In the data rows, the value 128 means zero.
Some points, one per row:
[135 117 127 159 133 136 175 105 137 149 119  83 117  94 156 173]
[134 133 128 156 147 130  62 122  62 157 141 159 107 212 140 124]
[ 91 146 158 161 148  91  92 114  93 135 120 100 146 163  84 111]
[122  81 155  83 138  50 113 171 132 182 144 218 155 140 131 101]
[121 137 160  85 126 112 119 101 120  75 120 104 144 125 114  91]
[112 101 146 105 107 110 128 142 137 125 119 121 164 113 163 172]
[129  72 146 157 186  40  87 106 102 139 166 148 122 176 125 150]
[172 167 111 119  76 199 164 154 135  92  82  78 109 133 167 133]
[133 128 117 104 126 188 148 140 126 116 145 131  79 160 150 127]
[ 85 216 129  88  48 229 241 113 224  51  97  65 123  67 163 118]
[131  91  69 144 201  67  82 143  82 180 152 157 103  87 104 141]
[112 113  83 155 118  70 141 118 142 144 141 171 122 130 115 149]
[173 209 109  96 136 246 195 168 168 108 115  92  67 118 143 193]
[142 157 150 156  77 186 166 122 151  96  86 120 142  85 129 122]
[107 115 121 140 137  52 102 142 130 171 102 201  78 188 126 176]
[146 101  77 116 135 143 134 135 126 187 161 160  87 141 140 117]
[153 171 173 160 163  60 103 139 124 181 111 177 140 138 133 105]
[124  82 110 124 150  50  78 141  73 163 133 208 155 125 133  95]
[ 73 145 122 177 166  57 150 101  90 133 120 109 109 161 166 120]
[ 98 136  76 101  66 163 130 144 132 105  93  66 124  78 148 130]
[144 116  88 118 151  84  97 111 128 134 119 123 136 139 105 137]
[164 127 113 161 162  63  98 125  97 162 104 172 148 116 120 117]
[109 129 116 145 195  68 118 137 113 172 102 192 145 109 103 104]
[178 132  71  93  91 166 125 224 161 151 123 183  39  26  82 101]
12 more points follow, each with its number after it:
[170 124 115 121  98 165 128 132 165 137 114 182  60 126 103 149] 0
[128 106 143 143 148  97 101  71 121 131 139 115 118 115 100 144] 1
[164 142  91  74 178 121 142 160 114 106 133 131 115 121 144  95] 2
[119 126 146 144 148  74 133 144  54 127 175 114 145 126 117 118] 3
[185 144  82  66 147 117 117 143 182 129 103 118  41 109 138 112] 4
[134 124 161 150 156  92 132 122 169 128 126 122 113 104 134 159] 5
[ 69  87 158 159 170  67  98 113 126 205 155 175 130 169 146 122] 6
[ 95 112 108 161 131 141 125  99 120 130 125  81 145 115 120 165] 7
[114 139 116  86 141 165 166 116 172  75 101  93 135 132 132 126] 8
[125 201 148 105  57 255 196  75 145  99  87  56 132 140 143 171] 9
[ 90  37 144 148  91 133 109  82 119 128 145  73 159  85 152 119] 10
[ 89  70 100  95 116 136 109 150 120 118  96 153 113 113 134  94] 11
Which three of these numbered points are nearest to each point below, looking only along the 2 directions in which the first points spread most? Their numbers follow each, nearest first.
[ 96 113 163 137 197 114  94  99 160 118 161 114 184 137 157  86] > 1 3 10
[ 83 130 120 111 145  85 127 127 124 152 139 163 168 178 145  93] > 3 1 5
[114 142 153 140  76 112 161 153 126 106 136 139  99 154 162 157] > 7 5 10
[167 117  80 100 133  97  50 120 135 129 131 189 126 161 108 100] > 11 2 3
[184 131  92 146 123 149  97 152 178 157 133 180 104 109  95 118] > 0 4 2
[187 146 106 169 151 125 131 106 150 101 143 124  53 109 110 133] > 2 11 5
[157 138 138 104 136 172 136 157 156  91 114 133 114 127 111 141] > 2 4 0
[ 78 112 191 151 142 135 130 102 126 134 159  65 159 150 135 111] > 10 7 1
[117 133 154 157 110  81  89 101  96 150  77 140 138 112 120 136] > 1 3 5
[141 191 188  94  68 255 200  93 149  94 132  27 129 112 200 163] > 9 8 7
[166 174  87  92  86 209 192 174 195 108  99 117  37  78 162 164] > 4 0 8
[ 72 182 139  88  47 249 201 145 140  59 111  18 139  91 161 172] > 9 8 7
[ 92 122 115 140 140 116 110 135 125 123 134 113  86 106 162 124] > 5 11 2
[126 222 164  79  85 251 184  81 164  95  89  69 119 112 156 150] > 9 8 7
[ 92 122 111 144 126 125 127 102 122 154  75 132 155 167 132 103] > 1 10 5
[ 97 232 127  74   0 255 232 159 226  80 106  21  73  96 155 179] > 9 8 4
[160 160 108  97 108 167 169 189 202 128 120 133 111  84  91 141] > 4 0 2
[117 137 106 138 197 108 109 149  94 141 168 125 149 168 139  90] > 3 1 5
[ 90 118 165 162 123 121 132 106 144 109 122 129 177 118 119 149] > 10 7 5
